The same turns and mirrors carry the whole set onto itself, and each row onto the other rows of its family. Which rows share a family with each named row? Give them in list order.
These 32 rows form 4 families of 8 rows each.
pip: [ 0.50 -0.52  2.72 -0.02 -2.89 -0.91 -2.98 -1.00 -2.94 -1.03]
mune: [ 3.73  0.65 -3.08 -2.25  3.73 -0.49 -1.97 -4.75  1.10 -0.50]
sir: [ 4.99 -1.03  0.08 -2.51  2.93 -0.34  2.59 -5.06  4.29 -1.72]
Vab: [ 4.97  1.96  2.71  0.25  4.86 -1.73 -1.40 -3.15  2.01 -1.81]
Nar: [ 3.64 -4.11  0.04 -0.45 -1.02  2.63  3.72  0.63 -2.96 -2.29]
suron: [ 0.63 -2.01  5.32 -0.47  0.24  4.84 -1.04 -0.05  1.47 -0.57]
gumad: [-0.08 -2.80  3.14  0.94  1.27 -0.05 -4.25  1.39  0.30 -2.95]
ven: [ 4.21 -4.58  3.09 -1.06  4.37  2.03  2.44 -2.23 -0.51  1.73]
dop: [ 3.11 -0.01  0.30 -0.01 -3.66  1.17 -1.16 -1.06  0.05 -5.82]
sanel: [ 0.08 -2.28 -1.22  0.37  1.26 -2.46  1.36  2.09 -0.86 -4.40]
zer: [ 2.16  0.03 -1.26 -1.34 -1.38  3.44 -4.89 -1.44 -0.56 -1.80]
vibu: [ 1.58  0.09  2.08 -0.83  5.90  0.47  4.10 -0.74  2.80 -0.13]
Boluv: [ 0.94 -0.63 -3.68 -0.21  0.25 -0.66  0.28 -1.80 -2.98 -4.60]
Liler: [-0.03 -3.77  3.81  0.82  0.70  3.47 -2.02 -0.24 -2.75 -0.78]
dafog: [ 3.49  0.02  2.53 -0.37  5.26  3.57 -3.47 -1.55  1.55  0.35]
kefek: [ 2.93 -4.40  3.30  0.07 -0.32 -0.17  4.84 -1.58 -1.74 -2.71]
vir: [ 6.04 -1.56 -0.25 -0.89  0.89 -2.16  5.15 -1.91 -0.21 -2.42]
gaf: [ 5.22 -0.70 -1.85 -0.37  5.07  0.08  4.18 -1.08 -0.35 -2.70]
sokad: [-1.93 -2.99  0.05 -0.77 -2.27  0.45  2.40 -1.69 -0.68 -3.87]
kekun: [ 4.37  3.12  2.49 -3.39  3.74  3.35 -1.90 -1.94  1.78 -2.91]
rinet: [ 2.38  3.59 -2.40 -1.06  2.37 -2.58 -1.43 -2.09  0.96 -1.73]
sati: [ 3.98 -5.28  1.70 -1.98 -2.28  0.70  0.79  2.05 -0.14 -0.07]
pege: [ 2.78 -2.05 -2.62 -3.16 -2.51  0.15 -2.77 -0.47  2.29 -2.25]
bariz: [ 4.79  0.35  2.96 -2.53  3.10 -0.09  0.50 -1.79  1.80  3.96]
bitu: [ 4.00  2.06 -2.53 -0.66 -0.79 -2.10  1.92 -0.81 -1.33 -4.17]
mor: [-0.47  2.23 -0.50 -2.09 -0.40  0.35 -4.32 -2.38  0.61 -0.15]
savu: [ 0.52 -0.47  1.90 -0.69 -2.78  2.99  1.25  2.91 -1.16 -0.77]
luki: [ 1.56  0.62 -0.63 -4.91  3.56 -1.49  1.66 -5.37 -0.57 -1.83]
dom: [ 5.30  1.22  2.32 -2.91  3.98  1.99  4.61  0.25 -0.74 -2.50]
ser: [ 2.20 -4.02  5.91  0.56  3.08  1.87  2.77 -1.01  1.27 -0.95]
fetez: [ 1.22  0.27  2.62 -2.14  1.63  3.16 -3.40 -1.94  3.39  1.81]
duta: [ 2.41 -1.85  5.49 -3.66  3.62  0.47  0.40 -4.22 -1.51  0.83]

Which other rows belong to the same family as mor? suron, kefek, vir, rinet, bitu, ser, fetez
Which other rows belong to the same family as savu? pip, sir, Vab, dop, vibu, sokad, bariz
Which other rows belong to the same family as duta? gumad, sanel, kekun, sati, pege, luki, dom

The same turns and mirrors carry the whole set onto itself, and each row onto the other rows of its family. Which rows share a family with each named row? Give them in list order.
These 32 rows form 4 families of 8 rows each.
ranu: [ 0.59 -6.46  3.68  2.36  1.46  1.07  0.74  1.04  4.54  5.25 -4.93 -3.03
 -0.53 -2.39 -0.09  0.89 -2.22 -2.45  3.25 -4.30  2.42  3.31 -3.51  0.25
  1.65 -5.23]
los: [ 0.56 -4.19  2.92  2.25  2.75  0.38 -0.16  2.53  5.06  5.58 -4.86 -3.07
 -0.99  0.15  0.98  2.47 -3.14 -1.26  2.00 -3.47  2.72  4.73 -4.62  0.89
  1.52 -5.68]
tonot: [ 2.28 -5.36  0.52  2.51  2.65  1.43 -6.27  0.04  7.76 -0.89 -8.30 -1.24
 -2.36 -3.15 -1.90  2.06  1.51  1.13 -0.54  4.47  1.37  6.52 -3.78  4.18
  3.09 -4.11]
bev: [-4.34 -3.87  1.05  2.20  1.92  0.12 -6.40  4.51  1.21 -2.33 -3.71 -2.51
 -5.07 -1.42 -2.37  4.05  2.70 -0.79 -2.47 -2.47  4.11  7.19  3.73  3.93
  2.81  1.01]
siga: [-7.02  0.94  2.39 -1.59  1.98 -3.08 -2.91  0.80  3.49  0.90 -2.82 -0.67
 -0.41 -3.54  0.45 -1.88  1.48 -3.14 -2.34 -1.12  3.44  1.75  2.43  2.96
  0.33 -3.38]
sigo: [-6.27 -6.83  4.63  2.78  2.06 -1.09 -1.88 -0.14  7.28  2.89 -3.77 -1.05
 -2.39 -3.33 -3.54 -0.52  2.10 -0.59  1.20 -0.27  3.48  3.69 -0.33 -2.72
 -3.78 -3.14]
sumut: [-5.25 -3.28 -0.52  0.47  1.80 -0.28 -6.40  2.08  1.48 -1.16 -3.65 -2.78
 -5.64 -0.59 -3.03  2.68  1.79 -0.83 -3.70 -1.64  4.40  7.63  3.88  3.20
  3.21  0.83]
gisek: [ 3.06 -7.39  1.30  3.15  2.03  0.69 -4.83 -0.21  7.02 -1.69 -8.65 -2.68
 -2.76 -3.93 -1.12  2.70  2.02  0.15 -2.03  2.53  1.85  8.86 -2.91  2.30
  3.22 -4.10]
kidu: [ 3.48 -7.97 -0.16  2.69  3.73  1.88 -5.17 -0.84  6.59  0.21 -8.26 -2.13
 -1.55 -3.89 -1.93  2.55  0.46  0.43 -2.02  2.36  1.35  7.54 -2.40  2.88
  2.62 -5.07]
zotur: [ 2.41 -1.94  3.26  0.45  5.20 -3.17 -5.04  2.27  3.27 -2.51 -0.30 -2.22
 -3.70 -2.36 -0.96 -0.92  2.00 -1.21  5.98 -1.67  1.40  3.38  0.55  3.85
  0.77 -5.49]
fetuf: [ 1.28 -5.80  2.93  2.15  4.25  0.69  1.01  0.26  5.00  4.32 -4.29 -2.87
 -0.46 -1.58 -0.10  0.97 -3.01 -2.82  2.48 -3.25  0.85  4.22 -3.53 -0.11
  0.67 -6.17]
Duk: [-4.74 -6.43  6.20  4.43  3.01 -2.25 -2.23 -0.13  7.73  3.03 -5.03 -1.76
 -2.86 -2.45 -3.78 -0.31  2.40 -0.27  0.62 -0.79  2.19  4.32 -1.24 -2.22
 -3.34 -2.09]
bet: [-5.63  1.63  3.94 -0.89  1.32 -2.37 -2.74  1.04  2.87  0.72 -3.64 -1.82
 -0.87 -3.87  0.89 -2.40  1.65 -5.03 -2.00 -0.95  3.50  0.90  0.52  3.11
  1.17 -3.87]
gusum: [-4.80 -3.91 -0.50  0.37  2.12 -0.53 -5.52  2.37  1.30 -1.35 -3.89 -2.84
 -6.11  0.64 -3.33  2.96  2.42 -0.08 -1.89 -2.85  5.32  7.49  2.99  3.85
  2.24  1.28]
sefik: [-1.31 -7.28  2.16 -2.46 -0.97 -1.07 -5.85 -1.55  5.24  2.80 -6.78 -7.18
 -2.73 -2.70 -4.58  0.94  2.19 -1.23 -1.46  1.73  8.66  6.08  0.16  1.18
  0.03 -3.88]
fibom: [ 1.80 -2.18  0.61  2.88  4.91  2.29 -5.84 -0.41  0.67 -2.57 -5.05 -2.27
 -0.91 -1.80 -2.92  3.69 -1.31  1.40 -3.45 -1.34  5.46 -0.16 -0.60  3.22
  4.60 -1.66]
Venof: [-0.40 -4.31  2.22 -2.53 -0.73 -0.48 -6.05  0.10  5.76  2.73 -7.13 -7.61
 -3.91 -2.81 -3.45  2.77  1.34 -0.99 -0.21 -0.38  9.49  6.75  1.24  1.06
  0.40 -4.90]
zeza: [-5.41  2.66  2.51 -0.50  2.00 -2.69 -3.38  1.20  5.57  1.49 -4.96 -1.10
 -0.82 -3.31  1.85 -1.21  1.94 -2.70 -2.54 -0.23  5.15  0.96  0.34  3.44
 -0.09 -4.43]
Zoz: [-6.56  0.39  2.14 -2.50  1.44 -3.30 -2.73  1.41  3.13  1.11 -3.14 -0.93
 -0.10 -2.86  1.85 -1.41  2.28 -3.58 -1.29 -0.34  4.00  2.55  1.35  4.32
  0.56 -3.28]
dubi: [ 1.03 -5.25  3.98  1.53  4.26  1.21  0.09  0.47  4.84  4.65 -4.53 -2.69
 -2.14 -1.28 -0.64  2.67 -3.02 -2.65  3.42 -4.37  1.66  3.15 -3.01 -0.20
  1.03 -6.19]
riduz: [ 0.98 -2.67  0.27  2.39  4.88  0.30 -6.84 -0.29  0.34 -2.85 -5.62 -4.10
  0.31 -0.97 -2.64  2.51 -1.97 -0.35 -2.99 -1.61  5.54 -0.10 -0.02  3.08
  5.10 -0.11]
Zanan: [ 2.89 -1.53  4.23  0.85  6.49 -3.81 -4.51  0.85  2.73 -3.06 -0.08 -1.30
 -1.80 -3.53 -0.13  0.86  1.95 -1.29  2.87 -1.25  1.10  2.18  1.84  2.69
  0.69 -5.41]
Fol: [-4.90 -2.27  0.10  1.98  1.99  0.65 -6.04  3.47  3.20  0.30 -2.88 -2.18
 -6.45  0.25 -1.84  3.56  2.08 -1.30 -0.94 -1.21  3.62  7.12  2.70  4.38
  3.79  1.96]
Gel: [-2.11 -7.54  2.02 -2.01 -1.04  0.51 -5.66 -0.93  5.13  2.63 -6.65 -6.96
 -3.76 -3.70 -4.70  1.41  1.46 -1.20 -2.22  0.72  8.14  7.43  0.98  0.00
  0.89 -4.50]
depa: [ 1.94 -2.14  0.73  3.06  4.63 -0.05 -6.49  1.52  1.39 -2.40 -4.28 -4.21
  0.69 -0.28 -3.06  3.36 -1.61  2.16 -2.18 -1.31  7.18 -0.83 -0.85  3.01
  2.63 -1.85]
zik: [-4.93 -5.78  4.95  4.51  2.65 -0.64 -4.24 -0.52  7.32  2.96 -3.79 -1.27
 -3.32 -2.17 -3.91  0.16  2.72  0.80  3.14  0.76  4.62  2.65 -0.82 -2.07
 -3.02 -1.27]
nufi: [-1.09 -7.24  3.02 -2.59 -0.09  0.69 -6.42 -1.04  5.38  2.86 -8.73 -7.29
 -2.37 -4.34 -4.48  1.47  0.87 -0.57 -1.04 -0.36  8.11  6.03  1.49  1.68
  1.73 -4.00]
tigu: [ 2.55 -3.11 -0.66  2.59  4.83  1.67 -6.45  0.17 -0.35 -3.10 -4.57 -3.03
  0.14 -2.10 -3.16  3.00 -1.34  1.12 -3.04 -1.58  5.29  1.00  0.48  3.51
  3.81 -1.99]
pof: [-6.58 -6.43  4.13  3.32  2.14 -1.15 -1.57  0.17  6.87  1.93 -4.82 -0.21
 -2.68 -1.77 -3.25 -0.18  2.60 -0.86  1.26 -0.06  3.83  3.28 -2.13 -1.94
 -4.25 -2.24]
Miden: [ 3.87 -7.24  1.14  2.11  2.69  1.28 -5.26 -0.10  7.19  1.14 -7.32 -1.72
 -2.82 -4.12 -1.15  4.13  1.37  0.07 -2.07  2.69  1.03  7.45 -2.33  3.52
  3.16 -5.42]
kes: [ 2.68 -1.56  2.71  1.21  5.93 -3.15 -3.11  1.46  1.48 -3.30  0.27 -1.50
 -1.41 -3.50 -0.28 -0.32  1.23 -2.06  3.33 -2.44  0.52  2.98  1.67  2.78
  0.38 -5.26]
tam: [ 1.86 -2.46  2.77  1.47  5.51 -5.05 -4.65  2.32  3.23 -2.92 -1.63 -1.04
 -1.95 -3.72 -0.54 -0.29  2.13 -1.79  3.78 -3.40  0.25  2.36  2.26  3.37
 -0.60 -4.84]

Which other rows belong to the same family as zotur? los, tonot, Venof, zeza, Fol, depa, zik
Which other rows belong to the same family as sigo? siga, sumut, kidu, fetuf, Gel, tigu, kes
Which other rows belong to the same family as Zanan? gusum, sefik, fibom, Zoz, dubi, pof, Miden

The same turns and mirrors carry the whole set onto itself, and each row onto the other rows of its family. Which rows share a family with each named row? Give them in list order.
These 32 rows form 4 families of 8 rows each.
Mim: [-0.93  0.91  4.55 -0.80 -1.36 -3.09 -0.13  2.03]
silil: [ 0.18 -0.84  1.93  0.77  0.42 -4.53  1.49  2.20]
vufeb: [ 0.02  4.78 -0.70 -0.30 -0.05  4.16  3.82 -2.73]
rovug: [-1.79 -1.00 -1.04 -0.30  0.85  4.03  2.77 -4.31]
kaze: [ 0.57  1.11  4.33  1.15  0.66 -0.80 -1.96  2.15]
bov: [ 1.29  0.37  2.25  0.11 -1.89 -4.23  1.59  2.83]
fipo: [-0.11  1.53 -2.72 -0.88 -2.50  2.98  5.36 -1.89]
lugu: [ 2.57 -0.90  4.53  0.71 -0.20 -1.30 -0.27  2.05]
rebe: [-2.51  2.92 -1.23 -0.46  0.76  3.53  2.14 -4.04]
Rigo: [ 2.08 -0.31  0.10  1.52 -0.15 -3.61  0.59  2.47]
tidis: [-3.03  0.16 -1.05 -1.68 -2.23  4.54  4.13 -2.02]
nefef: [ 2.10  1.22  4.19  0.57 -1.14 -0.43 -0.78  3.63]
nepe: [ 0.37  0.03  4.50 -0.72 -2.48 -1.08 -1.79  1.99]
Telin: [ 1.92  1.23  4.42 -0.02 -0.85 -3.33  0.04  1.00]
vube: [ 0.38  2.66 -2.06  0.18  0.87  3.62  2.45 -4.16]
gen: [ 0.75 -1.20  2.40  1.76  0.44 -0.37 -0.10  4.73]
gub: [ 2.18 -1.74  2.60  0.92 -1.44 -2.03  1.39  3.46]
datu: [-0.62 -0.31  2.61 -0.37 -0.82 -4.14 -0.32  0.35]
bogu: [-2.09  0.83 -2.64 -0.34 -0.75  5.42  3.54 -1.02]
bina: [ 0.14 -1.04 -1.03 -0.91 -1.70  5.69  3.89 -2.00]
Sep: [-0.07  1.08 -0.68  0.63  2.68  4.31  3.12 -3.65]
zikip: [-2.71 -1.34 -0.93 -0.44  0.37  4.09  4.78 -2.23]
Naba: [-0.31  0.20  0.52 -1.17  0.14  4.61  2.45 -5.07]
rem: [-0.53  3.79 -1.91 -1.12 -2.05  4.42  3.74 -1.95]
gobe: [-2.56  1.02 -0.68 -0.42  0.60  5.95  1.75 -2.83]
Pivot: [-2.32  3.00 -3.18 -0.40 -0.22  3.39  3.98 -2.16]
tato: [-0.29  3.07 -1.46 -1.03 -0.75  2.05  3.67 -4.93]
pode: [ 2.85 -0.32  1.83  1.97  0.56 -2.01  0.79  3.75]
Dimor: [-0.49  0.33  1.08  1.02 -0.67 -3.08  1.43  4.29]
fodi: [-2.80  2.62 -0.75 -1.40 -2.07  3.76  5.41 -1.41]
rubed: [ 2.84  0.28  1.63  1.11 -1.91 -0.16 -0.66  4.21]
fut: [-0.90  2.94  3.18  0.26 -0.01 -3.79 -0.17  2.08]

Which other rows belong to the same family as Pivot? bov, lugu, rebe, Telin, gub, bogu, gobe
Which other rows belong to the same family as fodi? vufeb, Rigo, nepe, datu, Sep, zikip, rubed

